Every row has a hidden score from 0 to 30. What is each row's score? 15 is about the middle. The score is a weighted sum of the row's numbers plus the product of two more (or one squared), each taken from its middle value.
[ 36.  10.  37. -45.  38.  34.  -2. -32. -21. -40. -18. -42.  51.  14.
  11. -45.] -> 16
[ 26.  -6.  50. -37. -15. -38.   1.  29. -25.  37.  51. -48. -26. -50.
 -17.   5.] -> 23
[-31.  11.  -7. -10. -44.  14. -26.  32.  11. -35. -27.  12.  22. -16.
  -7.  46.] -> 12
[-52.  11. -20.  32. -46.  10.  51.  31.  27. -14. -10.  10.  23. -15.
 -29.  56.] -> 20
[-43.  25. -18.  28.  31.  47.  -5.   6. -41.  -2. -38.  36. -17.  17.
  -3.  20.] -> 18
[-18.  -8.  -5. -34. -36. -29.  54. -37.  48.  41.  37.  46. -33. -37.
 -33. -15.] -> 13
[ -2.   7. -57.  23.  35.  54. -32. -53. -45.  46. -25.  50. -35.  50.
  29.  -6.] -> 1
[ 46.   8. -28. -14.   1. -42.  56. -28.  49.  -2.  32.  39. -37. -21.
  45.   6.] -> 21
[-40.   8. -25.  14.   3.  -6.  37.  47.  -6.  22. -20.  36. -28. -18.
 -13.   6.] -> 20
[-53.   7.  45. -29. -34.  12.  30.  26. -14. -29.  32. -29.  34. -23.
 -15.  14.] -> 29
[-25.  36.  49. -44. -16. -38. -14.  28. -39.  32.  55. -48. -15. -48.
 -27.  17.] -> 17
[-23.  22. -20.  36. -29. -40. -32.  33.  18.  21.  24. -14.  16. -24.
 -61.   2.] -> 4
[-24.  37.  -3.  20.  37.  46. -10.  32. -37.  15. -39. -35.  -3.  45.
  -5.   0.] -> 15
[-35.   5.  15.  31.  34.  51. -33.  -9. -44.  20. -38.  29.  33.  23.
 -12.   9.] -> 19
[-33. -26.  47. -21.  -3. -39. -12. -29.  33. -22.  34. -54.  47. -25.
  18.   4.] -> 11
[ 46.   9. -33.  18.   0. -33.   5. -31.  49.  26.  38.  44. -36.  -9.
  41. -28.] -> 11
[ 43.  20. -30.  13. -25. -38.  52.  -9.  58.  49.  31. -12. -27.  12.
  34.  14.] -> 24
[ 20. -38.  -2.   6.  41. -10. -20. -17.  19. -26.  12.  24. -27.  -4.
  40.   6.] -> 19
[ 45.  15. -32.   9.  34.  25. -24. -34.  33.  20.  33.  56. -30.  23.
  46. -14.] -> 9
[ 34.  27.  -6. -13.  30.  29. -18.  16. -25.  29. -38. -40.  34. -22.
 -20. -28.] -> 9
[-36.  23.  41. -52. -25. -41.  47. -14.  44.  32.  38. -38.  25. -39.
 -33.  12.] -> 13
[ 19.  24.  30. -12.  31.  47. -28. -28. -39. -15. -33.  -9.  42.  29.
   6. -31.] -> 15
[-17.  22.   7.  -7. -47.  15. -29.  27.  14. -36. -26.  14.  33. -23.
  -9.  46.] -> 12
[-53.  19.  37. -52.  31.  57.  34. -31. -14.  27.  33.  48. -33.  55.
   6.  22.] -> 19
[-15.  25. -21.   0. -53. -34.  -6.  37.  48.  16.  27. -30.  29. -31.
  32.  43.] -> 16
[ 26.  21.   1. -11.  35.  28. -24.  19. -30.  32. -32. -40.  27. -19.
 -21. -21.] -> 10
[-53.  -2.  46. -20. -13.  38. -34.  -2. -14.  30.  30.  -5.  46.   7.
 -20.  13.] -> 20
[ 41. -17.  21.  -8.  18. -27.  30. -22.  45.  27.  35.  34. -38.  44.
  44.   5.] -> 16
[-36.  -9.  39.   3.  33.  51. -22.  26. -45.  -3. -35. -28.  20.  54.
   3.   5.] -> 19
[ 37. -18.  47.  -1.   1. -37. -17.  33. -13.  28.  49. -39. -27. -40.
 -19.  -5.] -> 24
[-48.  25. -23.  28. -26.  13.  52.  32.  12. -40. -28.   6. -33.  19.
  14.  57.] -> 19
[ 30.   3. -20.  26.   9. -37. -28.  -2.  -1. -21. -21.  32.  17. -14.
 -38. -42.] -> 5
[ 24.   3. -53.  15.  32.  51. -29. -49. -39.  38. -12.  48. -38.  39.
  33. -23.] -> 2
[-16.  38.   1.  13.  41.  49. -17.  39. -45. -15. -37. -39.  -4.  44.
  -9.  -6.] -> 17
[ 42.   3. -38.  19. -27. -18.   9.  21.  34.  30. -20.  12. -31.   3.
 -33. -15.] -> 9
[ 39. -48.  11.  36.   0. -27. -27.  -9. -16.  31. -16.   4.  51. -27.
 -16. -37.] -> 16
[ 51.  36. -16.  21.  -3. -31.  38. -25.  42.  11.  36.  36. -40. -12.
  42.  -6.] -> 17
[  7.  30. -10.  17.  42.  50. -14.  42. -43. -30. -38. -38. -31.  38.
  -5. -17.] -> 17
[-31.  17.  25.  11.  45.  54. -28.  17. -54. -41. -38. -38. -42.  54.
  14.  -5.] -> 17
[-53.  19.   2.  -8. -22.  57.  32.  39. -28. -29. -40.  19.  13.  43.
  28.  55.] -> 19
[ 12. -42.  13.  -4.  31. -10.   6. -14.  31. -32.  28.  30. -23. -18.
  40.  10.] -> 22
[-36. -12.  49. -24. -31. -43.  -4. -22.  37. -36.  37. -55.  42. -28.
   6.  25.] -> 8
[  2. -52.  -6.  21.  18. -14. -37.  33. -14. -31. -23. -20. -17. -17.
 -25. -29.] -> 16
[ 41.  17.   1. -42. -29. -19. -35. -16.  37.  42.  14.  16.  13. -32.
 -49. -42.] -> 2
[-28.  28.  15.  16.  38.  44.  -9.  18. -45. -41. -39.   7. -33.  14.
  -2.  10.] -> 20
[-14.  26.  41.   3. -49.  17. -31. -26.  28. -38.  21.   9.  44. -19.
  20.  44.] -> 12
[-18.  31.   2.  21.  40.  45. -34.  30. -41. -44. -38. -26. -24.  21.
  10.  -1.] -> 17
[-48.  14. -53.  35.  26.  49. -24. -30. -43.  37. -30.  38.  18.   9.
   0.  13.] -> 12
[ 49. -56. -13.  14.   5. -34.  25. -32.  13.  42.  24.  37. -19.  30.
  35. -45.] -> 15
[-34. -46. -34.  -7. -61. -12.  -3.  16.  47.  -3.   3.  31.  27. -16.
 -59.  39.] -> 10
[-35.  22.   6.  25.  33.  44.  -2.  15. -45. -39. -41.  28. -19.  21.
  -8.  19.] -> 23
[-26.  29. -18.   1.  23.  44.   8.  19. -13.  23. -40. -29.  -5.  35.
  -7.   1.] -> 10
[ 51.   3. -27.  18. -36.  11. -30.  33.   2.  53.  36.  26. -32. -26.
 -34. -23.] -> 9
[-40.  21.  22. -51.  32.  59.  14. -28. -15.  28.  32.  54. -29.  56.
   6.  16.] -> 17
[-13.  21. -17.  14. -18. -38.  52.  19.  44.   7.  35.  35. -39. -22.
 -13.  18.] -> 15
[-28.   4.  29.  16.  37.  58. -33.  19. -52. -43. -39. -17. -28.  54.
   4.   2.] -> 18
[ 40.  25.  -3. -40.  30.  30. -25.  -5. -14.  20. -41. -36.  22. -28.
 -16. -34.] -> 3
[-48.  12.   6. -33. -18.  58.  33.  26. -20. -20. -31.  18.   1.  41.
  32.  52.] -> 14
[ 17.  -3.  46. -25.  17.   6.  20. -35. -33.   0.  29. -54. -33.  56.
  -2.   0.] -> 12
[ 28. -26. -18.  18.  44.  -3. -24.  38. -37. -41. -33. -13. -37.  55.
   6. -38.] -> 11
[-39. -19.  53. -22. -32.   7.  69. -26. -11. -43.  31. -49. -41.  21.
  12.  47.] -> 22
[ 46.   7. -16.  -3. -14. -29. -26. -28.  29.  49.  27.  16. -35.  -7.
 -40. -26.] -> 2
[ 36. -24. -55.  21.  17. -10.  21.  44. -34. -28. -36. -16. -33. -29.
 -45. -45.] -> 21
[-27. -19.  26.  40.  33.  42. -30.   9. -39.  34. -33.  30.  36.  47.
 -15.  13.] -> 19
[-47.  17. -49.  30.  30.  50. -27. -23. -42.  39. -34.  40.  10.  14.
  -1.  15.] -> 10
[-55.  29.  -7.  14. -35.  55.  13.  43. -29. -37. -38.  21.  25.  33.
  14.  54.] -> 23
[-29.  -1. -36. -10. -56. -27.  52.  22.  55.  22.  40.  17.  22.  -8.
  41.  47.] -> 18
[ 23.  19.  19.  16.  43.  52. -16.  -8. -53. -45. -44. -40. -34.  53.
  36. -19.] -> 16
[-41.  22. -23.  20. -38.  22.  -1.  44.   3. -32. -41.   9.  27.   8.
   2.  55.] -> 15
[ 48.  36. -18.  24.   1. -34.  15. -28.  42.  25.  29.  38. -39. -17.
  41. -24.] -> 12
[ 42.  11. -54.  11.  30.  37. -26. -42. -19.  37.   5.  42. -40.  22.
  26. -24.] -> 4
[-24.  18.  42. -26.  10.   0.  54. -28. -26. -28.  35. -52. -37.  44.
  11.  22.] -> 14
[ 46. -36. -48.  43.   6. -22.  24. -55.   4.  40.  13.  45.  -7.  19.
  26. -42.] -> 14
[ -7.  -5.  46. -30. -12.  -7. -28.   4. -12.  29.  43.  15.  38. -21.
 -22.   9.] -> 16
[-33.  13. -45.  26.  43.  53. -32. -37. -46.  42. -37.  28. -33.  46.
  26.   9.] -> 2
[-20.  21.  46. -49.  39.  28. -14. -26. -32.  40.   8. -35.  22.  41.
  25.   4.] -> 11
[ 44. -49.  13.  40.  -5. -32.  -9. -11.  -4.  45.  -2.  10.  49. -24.
   9. -32.] -> 19
[-36.  12.  17.  29.  37.  54. -35.  17. -51. -24. -39.   6.   3.  35.
  -2.   8.] -> 21
[ 31.   7.  18. -38. -37. -27. -26. -27.  34.  53.  34.  -6.  22. -42.
 -43. -41.] -> 5
[ 38.  20.  23.   1. -27. -28.   1. -39.  36.  48.  39. -19. -47. -16.
 -47. -46.] -> 4
[ 42.  33.  14. -16.  19.   9. -10. -31.  -6.  15. -27. -45.  40. -26.
 -19. -40.] -> 10
[-22.  24.  35. -45.  18.  33. -10. -29. -27.  48.  25. -43.  32. -29.
  -8.  -5.] -> 10
[-12.  22.  -1.  23.  37.  32. -23.  36. -25. -41. -40.  11. -42.  33.
   4.  20.] -> 15
[ 25. -38. -33.  15.  27. -22. -31.  31. -12. -41. -37. -11.  42. -29.
 -27. -50.] -> 16
[-47.   8.  34. -27. -33.   3.  28.  26.  -8. -23.  28. -27.  32. -27.
  -7.  21.] -> 25
[-23.  27. -27. -12. -49.  -1.  39.  31.  41.   3. -22.   0.  27. -14.
   8.  48.] -> 13
[  4. -50.   9.  24.  43.  -9. -33.  37. -43. -37. -35.   0. -36.  36.
  12. -30.] -> 17
[-45.  17. -18.  34. -27.  -1.  50.  37.  12. -42. -34.  10. -31.   6.
   3.  54.] -> 19
[-53.  23. -47.  23.  35.  51.  37.  24. -31. -38. -12.   7. -39.  39.
  43.  60.] -> 23
[-32.  -5.  47. -39.  -5.   6.  56. -34. -33. -38.  39. -52. -40.  48.
   8.  30.] -> 15
[ 22.  22. -40.   8.  40. -18. -32.  41. -19. -40. -37.  -1. -40. -14.
 -23. -35.] -> 11
[ 30. -31.   7.  27.   9. -20. -29.   5. -20.   7. -33.   9.  48. -23.
  -2. -33.] -> 17
[-22.  30.   0.  25.  36.  39. -10.  36. -44. -42. -39. -11. -30.   9.
   6.  11.] -> 20
[ 26.  26.   3. -14.  24.  13. -28.   6. -19.  13. -35. -46.  38. -30.
 -10. -43.] -> 10
[-41.  28.  -1.  22.  32.  46.  -5.  11. -41. -27. -37.  37. -18.  23.
  -2.  27.] -> 21
[ 39. -39.  -4.  45.  -4. -37.  18. -20.  34.  37.  18.  33.  39. -24.
  27. -25.] -> 19
[ 45.  14. -30.  17.  23. -30.  -1. -22.  46.  28.  32.  45. -37. -18.
  40. -24.] -> 13
[ 30. -45. -17.  26.  44. -15. -29.  34. -37. -41. -30. -29. -26.  10.
 -15. -49.] -> 15
[-22. -28.  49. -28. -29.  25. -37. -28. -47. -25.  11. -54. -25.  51.
  33.  56.] -> 14
[-36.   5.  35. -13. -33.  45. -19.   0.  -4. -33.   7.  -7.  32.  11.
  26.  54.] -> 16
[ -5. -37. -21. -30. -47.  26.   3. -18.   2. -49.  35. -12. -46. -22.
 -20.  47.] -> 16
[ -9.  26.  29.  10. -48.  22. -34. -17.  24. -39.  12.  19.  45. -15.
   7.  47.] -> 11
[-46.  19. -43.  27.  31.  50. -24. -23. -40.  37. -33.  38.   2.  16.
  -3.  12.] -> 10
[ -7.  16.  22. -43. -36. -32.  30. -29.  44.  48.  42.  23.  -7. -32.
 -29. -14.] -> 10
[ 38.  14. -12. -36.   7. -48.  35.  33.  36.   7.  32. -23. -38. -20.
 -21. -27.] -> 15
[ 31.  13.  14. -33. -24. -20. -38. -22.  34.  33.  31. -50.  36. -41.
 -22. -35.] -> 7
[ 13.  22.  16.  16.  40.  35. -25.  -8. -44. -37. -40. -51.  30.  14.
   9. -34.] -> 17
[ 47.   8. -19.  14. -37.  19. -31.  39.  10.  47.  17.  27. -37. -19.
 -32. -34.] -> 6
[-45. -55. -55. -43. -53. -19.  43.   7.  28.  55.  31.  29. -29. -27.
 -41.  30.] -> 10
[ -7.   2. -38.  10.  44. -13. -14.  52. -29. -42. -38.   3. -39.  10.
 -16. -11.] -> 15
[ 32. -31. -13.  21.  47.  -3. -32.  -9. -28. -33. -18.  11. -22.  19.
  41. -28.] -> 16
[-24.  -4. -33.  17. -54. -26. -25.  35.  37.  -1.   2.  43.  16. -24.
 -64.  36.] -> 7
[ 38.  30.  26. -26.   7.  26. -28. -24.  -6.   7. -26. -38.  43. -38.
 -19. -41.] -> 8
[ 22.   9. -40.  28.   4. -18. -25.  -7.   0.  30.   8.   3. -22.  -4.
 -15. -22.] -> 9
[-16.  18. -22.   3. -53. -38.   6.  27.  50.   8.  30. -13.  32.  -2.
  28.  39.] -> 12
[-19.  28.   9.   0. -53.   0. -31.  16.  22. -37. -26.  13.  32. -19.
 -10.  41.] -> 10
[-32.  20.  19.  19.  37.  44.   1.  22. -45. -39. -38.  13. -27.  21.
   1.  12.] -> 23
[-36.  25. -21.  21. -33.  20.  11.  40.  10. -25. -38.  11.   6.  -3.
  -8.  47.] -> 15
[-27. -57. -25.  23. -61. -19.  64.  -8.  42. -45.  28. -50.  37. -42.
 -57.   0.] -> 17
[ 44. -56.  24. -10.   4. -21.  23. -23.  11.  22.  32.  28. -16.  34.
  36. -34.] -> 16
[-19.  13.  16. -41. -39. -29.  37. -27.  30.  48.  37. -40.  18. -24.
 -11.  21.] -> 13
[-11.  28.   7.  22.  40.  44. -28.   8. -45. -39. -38. -46.  21.  25.
  11. -20.] -> 18
[ 25.  -9.  48. -21. -10. -31. -24.  18.  -1.  31.  46.   3.  22. -20.
 -18.   4.] -> 14
[-19.  27.   3.  25.  35.  48. -34.  32. -45. -41. -38. -32.  -7.  24.
  13. -16.] -> 19
[ 13.  31.  42. -28.  36.  38. -28. -44. -38. -14. -32. -48.  35. -12.
  -5. -33.] -> 12
[-19. -16.   7. -35. -54.  24. -17.  -6.  -2. -43.  30. -34.  -5. -16.
 -41.  43.] -> 13
[  7. -54.  52.  -1. -22. -10.  43. -46.  12. -31.  38. -49. -29.  34.
  42.  28.] -> 24
[ 11.  -9.  23.  -7. -26. -25. -34.   7.  -3. -40. -34.   7.  46. -35.
 -28. -33.] -> 15
[-36.  -4.  47. -29.  -8.  -1.  55. -32. -24. -41.  34. -49. -37.  39.
  14.  32.] -> 16
[ 51. -18. -26.  14.   2. -14.  28.  -6.  27.  27.  35.  56. -39.  32.
  36. -24.] -> 15
[ 41. -12. -19.  40.  -3. -37.  25. -25.  47.  27.  38.  49. -32.  24.
  46. -20.] -> 12
[ 37. -29. -15.  45.  -6. -38.  21. -28.  40.  33.  27.  35.  11. -24.
  37. -27.] -> 18
[ 20.  -8.  -6.  31.  46. -24. -25. -36. -17.  17. -12.  -6.   2.   0.
  20. -21.] -> 14
[ 19. -18.  10. -10.  22. -36. -36.  16.  -8. -45. -40.  17.  50. -29.
 -25. -51.] -> 14
[ 34. -39.  -8.  42.  -5. -33.  12. -26.  36.  39.  30.  33.  26. -19.
  34. -22.] -> 18
[ 13. -52.  27.  19.  41.  38. -27. -17. -46.   9. -25.  26. -32.  55.
  27. -22.] -> 15
[-48.  24. -24.  31. -34.   8.  47.  32.  12. -33. -31.   9. -30.  14.
   8.  56.] -> 18
[-14.  13. -13.   3. -55. -41. -14.  13.  47.   8.  39. -10.  28. -15.
  21.  36.] -> 10
[  6.  30. -22.  22.  44.  48. -16.  37. -47. -37. -31. -38. -22.  38.
  -8. -18.] -> 17
[ 27. -56. -38.  15.  36.   7. -12.  37. -23. -42. -35. -12. -37.  23.
 -26. -42.] -> 16
[ 26.   6.  13. -46. -33. -32. -27. -29.  49.  50.  36.  31.  13. -34.
 -47. -37.] -> 3
[-25.  20.  -6. -39.  -9.  47.   6.   9.  15.  -6. -34. -18.  24.  22.
  24.  34.] -> 7
[ 36.  13. -27.  16.  25. -26. -33.  42.   6. -48. -42.  17. -35. -18.
 -26. -46.] -> 9
[ 22. -11. -35. -45. -17. -30.  49. -20.  61.  -9.  27.  34. -40.   3.
  42.  23.] -> 17
[ 14. -17.  15. -30.  31.  -5. -27. -17. -17. -39. -38.   6.  47. -29.
 -25. -49.] -> 17
[ -6. -29.  15.  -3.  27. -23. -16. -30.  36. -28.  23.  24. -28. -17.
  35.  11.] -> 14
[ 36. -30.  26.   2.  41.  24.   5.  19. -42. -46. -36. -42.   8.  55.
  15. -36.] -> 19
[-39.  10. -59.  24.  42.  55. -30. -56. -48.  46. -34.  51. -29.  54.
  22.  11.] -> 3
[-25.  28.   1.  11.  37.  42.   1.  26. -33.  23. -39. -31.  -7.  45.
   2.  -2.] -> 14
[-27.  10. -17.  42. -35. -34. -30.  36.  28.   0.  15.  32.  23. -30.
 -64.  27.] -> 6
[-23.   6. -34.   5. -43. -32.  32.   9.  43.  59.  28. -46.  31. -27.
 -61. -11.] -> 11
[-13.  31.   4.  24.  40.  45. -34.  25. -44. -37. -40. -41.   1.  19.
  10. -16.] -> 18
[ 32.  16. -30. -17. -38. -15.  20.   9.  11.  56.  34.  39.  -4. -40.
 -34. -19.] -> 11
[-39.  27.  29. -51. -23. -35.  46. -12.  22.  50.  35.  17.  25. -47.
 -26.  -4.] -> 19
[-11. -11.  50. -44. -34. -34.  47. -28.  21.   5.  36.  23.  -3. -43.
 -14.  46.] -> 18
[-51.  26. -40.  27.  38.  61. -28.  10. -49. -18. -38.  17. -37.  48.
  31.  49.] -> 12
[ 10. -58.   3.  17.  22.  -8. -33.  31.  -9. -34. -17. -15.   5. -18.
 -18. -23.] -> 18
[ 40. -50.  31.  29. -21. -35.  26. -12.  40.  26.  39.  16. -23.  14.
  41.   0.] -> 22
[-14.   7. -17.  23.  39. -15.  -2.  45.   6. -41. -31.   8. -39.  19.
  12.  35.] -> 15
[-49.  13. -27.  23. -20.   1.  41.  43.  -5.   4. -21.  20.  -6. -18.
 -23.  31.] -> 21
[ 40. -50.  19.  30.   0. -30. -15.  -6.  -7.  38.   3.   9.  53. -29.
  -7. -36.] -> 19
[ -3.   7. -29.  28. -40. -47. -24.  39. -10.  24.  34. -48. -35. -23.
 -55. -37.] -> 9
[-34.  23.  43. -47. -20. -50.  49.  -3.  41. -18.  35. -43.  22. -25.
 -30.   9.] -> 7
[ 53.  30. -29.  11. -30.  18. -19.  46.  15.  35.  25.  17. -38. -13.
 -17. -35.] -> 8
[ 50. -30. -20.  47. -15. -38.  21. -11.  17.  29.  22.  51. -25.  46.
  38. -33.] -> 11
[-18.  11. -19.   8.  -5. -16.  36.  44.   6. -41. -22.  18. -39.  -8.
 -24.  50.] -> 17
